M: 3 groups of rows, each row roughly a mix of its group's hidden directions; some rows fit no group
M (114 x 10)
[[-12.3   6.2  39.0 -13.5  16.7  -6.6 -17.7   6.3  12.3  24.4]
 [-18.5   8.7  -2.7  12.0   0.5 -27.1 -10.7 -43.5  -0.4  -2.3]
 [  3.1   3.3  22.1  -2.2   2.6  23.3 -20.6  -5.7  15.3  39.5]
 [ -8.4  -5.2 -10.1  26.5  14.6  -6.7  20.5 -38.8 -14.9  -2.5]
 [ -7.8   3.1 -34.5 -21.1  12.0  19.7 -11.5   8.2   6.4 -28.9]
 [ 19.9   6.0 -16.0  -7.2 -24.3  -7.8 -21.2  13.1  -1.1 -36.1]
 [  0.1 -14.0  -8.3  18.7 -15.8 -35.6 -31.8 -13.0  -0.7  -1.8]
 [ -0.6   5.9  21.4  -0.6  -7.0  -1.7  -5.4  49.0  18.2   2.0]
 [-14.9  -8.7 -44.8  -1.8 -15.1   2.2 -12.8   2.7  24.4  -3.0]
 [ 16.3 -22.0   9.8 -40.5 -19.8 -12.1 -13.6  -8.2   5.4  -4.1]
 [  6.0 -20.1  -0.4   1.0  23.4  31.9 -31.7  -6.5   7.2 -14.5]
 [-24.4  26.4 -21.5  10.8  -0.7 -15.0 -19.1 -26.9  -5.7 -10.1]
 [ 18.2 -32.4   0.1 -21.8  -5.8   9.6  11.1   4.6   1.8 -34.5]
 [  7.6   0.2  31.8  -7.4  12.4  28.8  10.8  10.4  24.1  20.0]
 [ -3.5 -32.9 -25.2  16.3  -7.1  18.4 -17.1   8.6  12.3 -20.4]
 [  7.1 -25.9 -14.2   1.8  -4.3 -20.5   3.4  21.0 -33.2 -19.9]
 [-12.9  10.1 -18.0   9.5  -7.6   6.6 -17.5  38.5 -24.7  11.5]
 [  9.5   4.3  13.5  10.3 -28.8  -1.6 -35.4  -8.7  -9.3 -25.8]
 [ 13.7  -7.7  19.6  -5.9 -10.0 -13.6  -0.4  -2.4  -6.6 -48.1]
 [ 15.5   6.5  17.9 -16.3  -8.8   4.3 -15.3  41.9   7.7 -17.4]
 [-19.1 -13.5  43.8   9.4   8.2  20.4  -9.0  -1.0   5.7  12.9]
 [-23.4   7.5  -0.4  30.0   9.3  -2.4 -35.1 -19.4  10.4   2.0]
 [ -2.9  27.9   4.3  -0.4  25.0 -32.0   6.6 -21.9  10.5  15.0]
 [-17.4  10.5 -11.0  -7.5   1.1  17.6 -28.0  33.2  20.4  10.3]
 [  7.6   7.0 -44.7  -6.7   9.0  17.2  19.7  -1.7  -7.8 -18.3]
 [-14.1  22.8  25.7 -16.0  -3.6  30.5  -8.7 -22.1  -3.9  12.4]
 [ 15.8 -30.6  19.9   2.1   7.8  -3.2  40.5  -2.0  -2.4  -2.7]
 [ 10.4 -28.4  16.5 -17.2  -7.2 -32.9  12.4   0.3  22.1  -7.4]
 [  8.1 -16.9   3.5  -6.6 -29.2  20.9 -32.0 -21.1 -12.0  -1.4]
 [ -0.6  -0.1  19.6 -17.9 -29.2  -7.3 -20.9  29.5  18.7  -6.6]
 [ 18.3 -14.9 -34.8  25.8  -0.7  18.5  19.8  -4.4 -11.2   1.0]
 [  8.4  24.8  23.0   8.6  21.4  18.6   0.5 -33.0  10.5  -4.7]
 [ 11.9   4.2  12.4  -5.1  18.1 -19.7   1.6  32.3 -10.7 -33.2]
 [  1.2  19.4  -5.4 -16.1  -6.7 -20.6  40.5 -14.7   8.4  15.9]
 [ 21.5   8.2  15.3 -15.5   7.6  18.6 -11.8 -20.2 -33.7 -15.1]
 [ 27.0  -5.1 -27.5  11.8 -20.4 -17.5 -26.3   9.6  -5.7 -11.1]
 [-10.3 -14.2   9.1   9.4  18.3  38.2 -31.3   7.1  -2.9  -0.6]
 [ -9.1 -27.2   0.5  33.1 -16.5 -14.8  -0.7  -3.8 -18.9 -23.0]
 [-15.8  10.0 -15.5 -25.9  29.2   1.4   8.4  19.2  19.1  19.9]
 [-11.5  -3.1  -9.7  -6.7  -3.1 -48.8   1.6   8.7  -0.8 -23.6]
 [ 44.1  25.9  10.4  -2.8 -17.4  -3.9   0.2   3.1  -5.8  14.8]
 [ -3.6 -11.7 -21.1 -13.3 -12.3  14.5   8.1  26.7 -37.3   3.4]
 [ 37.5  22.7  20.6   1.2 -11.8 -10.2 -16.2   6.1 -11.3  17.2]
 [ -5.1  12.9  19.8   0.0  -1.3  -5.4 -38.7  22.1  22.6  14.4]
 [ -9.1  15.0  36.4  -5.4  -9.2 -20.9  26.8 -15.1  -4.0  13.0]
 [  7.5   5.7  14.8  12.1  -4.0 -20.9  42.0  18.1 -10.8 -14.1]
 [  3.5  -4.1 -20.0  12.2   5.8  10.8  -3.8 -39.5 -23.5 -21.3]
 [  5.0  23.4   0.1 -40.7   8.8  -5.3  -1.0  -6.9 -21.7  21.5]
 [ -2.1  33.2  -5.5   5.7  38.8 -20.5  11.8   0.4   8.2  -4.5]
 [ 22.4 -13.0  28.5  -7.6 -34.0  -1.9 -12.3  14.6  -0.5 -15.9]
 [ -6.5 -11.2 -16.6 -10.0  45.0  17.3  -5.1 -19.4   7.2   0.0]
 [ -0.5  17.8   5.3   0.8  -1.1  18.8 -14.8  23.9 -41.4  10.9]
 [  3.9 -18.5 -19.9  -3.9  -9.8  35.9   7.0  19.4  -7.4 -26.1]
 [ 30.5   2.2   0.9 -39.1 -10.6   1.3 -13.0  -9.3 -13.5 -17.4]
 [ -6.8  46.4  -8.9   1.9  15.8 -24.0   3.3  10.6  -8.7  -2.5]
 [ 17.6  -6.3  18.9  23.4  31.0  11.6   2.9  17.7 -21.0  14.4]
 [ 21.4  14.4  -4.2 -17.5 -18.8 -37.8   2.8  13.4  11.4 -15.0]
 [ 43.6  27.8  -2.9  -7.3   3.3  15.6   8.6   9.1  -9.8   8.5]
 [ 16.6 -23.4  31.4  30.8   8.0   2.9  14.0   4.9  -3.5 -16.0]
 [-18.9 -11.4  21.6  12.8 -12.2   9.2  35.3 -23.6   4.3  11.9]
 [ -1.6   4.1   5.2   6.9   0.3 -44.3  19.9   4.4 -22.8 -18.2]
 [ 25.4 -30.5  -1.5  36.1  -9.1   1.8   3.4  16.9  -2.4  -6.6]
 [ -8.5   4.2  16.3 -10.4   4.1 -12.4  18.8  16.8  42.1  16.5]
 [ -3.9 -20.5 -25.5  -5.6  -4.8  43.5  -6.2  15.4   2.6   0.2]
 [  5.5  -9.5 -10.3 -12.2  -1.1   2.3  50.4  12.7  -6.8  13.5]
 [  4.5  15.7  -5.9   1.6  37.3 -20.8  29.0   3.0 -12.3 -13.7]
 [  3.6  19.9  20.1 -22.7  -7.2 -11.4 -25.2 -14.0  -8.7  29.9]
 [  7.0   4.0  46.0  11.8  14.3 -17.1  16.7  14.3  -0.9   3.1]
 [-18.5 -24.5 -37.6  21.0  -8.1 -11.0   4.9 -16.5  -5.9  -2.6]
 [ -9.8   1.1  -6.0  -3.9 -21.8 -30.7  18.6 -36.4  -8.6  -3.2]
 [  4.8  25.0  28.6   8.0  18.2  27.7  -5.2   7.9  22.6  -9.4]
 [ 28.7 -22.3  22.4   0.6 -22.8   0.2  25.5   0.2 -10.2  14.8]
 [ 14.1  10.5   9.0 -13.4  23.9  -3.2 -36.3  22.9   6.1  16.8]
 [ 19.6  20.3 -36.9 -18.2 -14.9  21.6  -5.6  -7.9   5.0  -5.0]
 [ -2.7  33.1 -31.4 -19.2  -0.5  12.7 -21.4  12.7  -8.6   2.2]
 [-11.9  31.3  15.0  31.5  11.6  -4.1 -10.9  13.5  -8.3  21.3]
 [ -6.5  24.1 -11.3 -21.7   1.2 -32.0  24.5  -5.5 -11.3 -17.7]
 [ 24.3   2.0 -12.4  24.8  -7.9   0.9  33.8 -10.4 -24.7   5.1]
 [-10.3  -4.5 -23.4 -23.5 -13.2  20.9  21.5  -4.9 -20.3  24.0]
 [ 28.0  19.9 -27.8  -5.7   8.6  10.4  -8.5 -27.8  16.9   4.6]
 [-20.0  29.5 -23.0  11.1 -24.4   2.8  -5.3  27.2  -4.1   2.0]
 [  9.5 -31.1  -7.2 -13.3 -13.9  39.1  -8.8  13.6   5.2  -3.7]
 [  2.3 -26.0 -13.1  15.1 -18.1  33.5  12.8  -7.7  23.2   4.5]
 [ -4.7 -12.5 -13.2 -38.3 -17.6   1.8  16.1   4.3  11.4  27.8]
 [-10.2  -4.0 -30.6 -31.4  -8.7 -19.7  13.8  -6.7  -3.5  23.7]
 [ -1.7  31.2 -24.0   2.8  22.5   8.7  -6.5 -29.9 -15.4  -1.2]
 [-11.9 -39.9 -10.9  28.7  -1.9  14.0  15.9   1.1   7.7 -11.3]
 [ -7.0  -3.1  13.5 -14.1  -5.8  33.4  31.4  19.3  12.3  14.7]
 [ 16.0 -23.8 -28.3  24.4   2.7   7.3  24.5  12.2  -3.0 -16.7]
 [ -5.8 -10.3 -17.3  -9.3 -30.5   1.3 -35.5  20.1  -8.8  10.6]
 [ -5.7   1.9 -21.8 -18.3   2.5   7.3  14.8 -36.5  28.8   5.4]
 [ 26.8  23.2 -20.1 -12.8  -4.4  17.4  -6.3   3.0 -30.8 -13.2]
 [ -2.1  -7.5 -13.2 -16.7 -24.0 -16.9 -22.5 -17.7 -24.9  22.4]
 [ 15.7 -34.2   0.5  -9.8 -16.9 -23.1  -9.3  -5.5 -24.4 -16.5]
 [ -5.6  14.0   5.6  -3.3   0.3  18.4  27.5   7.2 -39.4 -18.7]
 [ 19.2  -7.0  19.0  25.9 -24.5  -2.3 -31.0   0.0 -17.4   0.8]
 [-32.7  18.3 -18.3   1.1   3.1   2.4 -34.1   6.4  18.1   5.4]
 [-10.8   6.3 -16.6   3.5  -9.7  10.3 -26.7  20.3  39.2  -3.4]
 [ -6.1  29.4   2.7 -33.6   0.9 -32.6  12.9  -0.5   3.4  -6.4]
 [ -3.7  22.7  -4.3 -20.9  -2.1  35.5 -14.1  27.0  -4.7  10.8]
 [ 22.3  -0.6 -23.9  31.4   4.9   2.7 -11.0  29.9 -14.6   0.4]
 [ -5.4 -12.2 -24.0   8.2   4.6 -20.5   1.7  30.2  25.5 -22.1]
 [ -7.1  30.5 -29.8 -17.0   5.7   8.3 -29.3  -5.1  -4.1  12.5]
 [  8.0  18.6  24.2 -10.0   4.6 -40.3  -3.2 -16.3   3.4  17.0]
 [ 14.6 -13.8  -6.8  15.7 -16.1  40.4  -5.4 -10.3  13.2  20.4]
 [ -2.6   3.0   0.5  -4.9  -9.1  55.6   7.0  -5.6  -3.4   2.9]
 [ 18.4 -14.3  32.7  27.7  -9.8 -20.4   2.2  15.4 -11.2  -7.2]
 [  1.9   1.6   0.7 -23.7   3.9 -23.5  19.9 -27.5 -22.9  22.4]
 [ -7.8   5.3  -4.9  36.4 -20.9  -1.3   9.3 -13.2 -12.6  32.0]
 [ -2.9  -2.4 -17.8  23.0   8.7   4.2   5.0 -37.4  24.6 -18.1]
 [  2.2  27.1  19.2   1.0  11.1  25.5  -6.7 -34.1  11.8   9.4]
 [  5.0  13.6  15.1  21.4  -3.6   6.7   1.0  48.5   2.5   0.3]
 [-13.3  -3.9 -14.0  31.1  -7.5  31.6  -4.4   1.1  28.0 -10.0]
 [-15.9  17.8  16.0  21.2  23.4 -34.5   2.0 -12.1   9.1   8.1]]
one row of each group, then the others: which group is each in?
[-29.9  -1.7 -26.8 -12.7   3.1  28.0   2.5 -14.9   0.7 -22.8]
L
[-21.9  33.7 -21.9  16.4   9.1   8.3  -6.1  -7.9   3.6  26.2]
S
[ -2.0   0.3   7.3  -4.4 -20.1  13.1 -20.7  41.8  12.7 -18.0]
N

[-8.0 15.8  7.0 -2.4 11.5 10.3  8.4  9.7 50.4  2.5]
S
[ -9.7 -31.7 -12.9  22.8 -20.2   5.2   3.8  27.7  12.9 -11.9]
S
[ -2.4  -6.2   6.9  -5.7 -43.6 -23.8   7.1 -16.8  -6.2 -18.7]
N
[-25.2  20.9 -17.8  37.9   8.2   0.3  14.2  14.0  -5.1   1.6]
N
[ 23.0 -10.6  27.9  -6.8 -29.5 -18.6  -3.1 -21.7  -6.1  10.7]
N
[  4.7  12.3  13.9  14.9   0.2  44.0 -18.7  12.4 -12.0 -12.0]
S
[-34.6  13.1  32.9 -13.7   3.9   7.1 -11.4 -19.7  -5.4   7.6]
L
[ -2.0 -27.0 -10.5  -2.6 -33.6 -16.6 -25.3 -18.2   5.4   7.6]
S
[-22.1 -13.7  -0.2  25.2 -24.5  -1.0 -24.5 -25.8   6.0 -10.1]
N
[ -0.6 -21.3 -18.1 -13.0  -6.6  35.4  29.5  -0.3   3.8 -13.7]
S
[-34.2 -22.4  28.3   9.7  10.8  13.7 -20.7  -1.8   3.2   1.0]
L
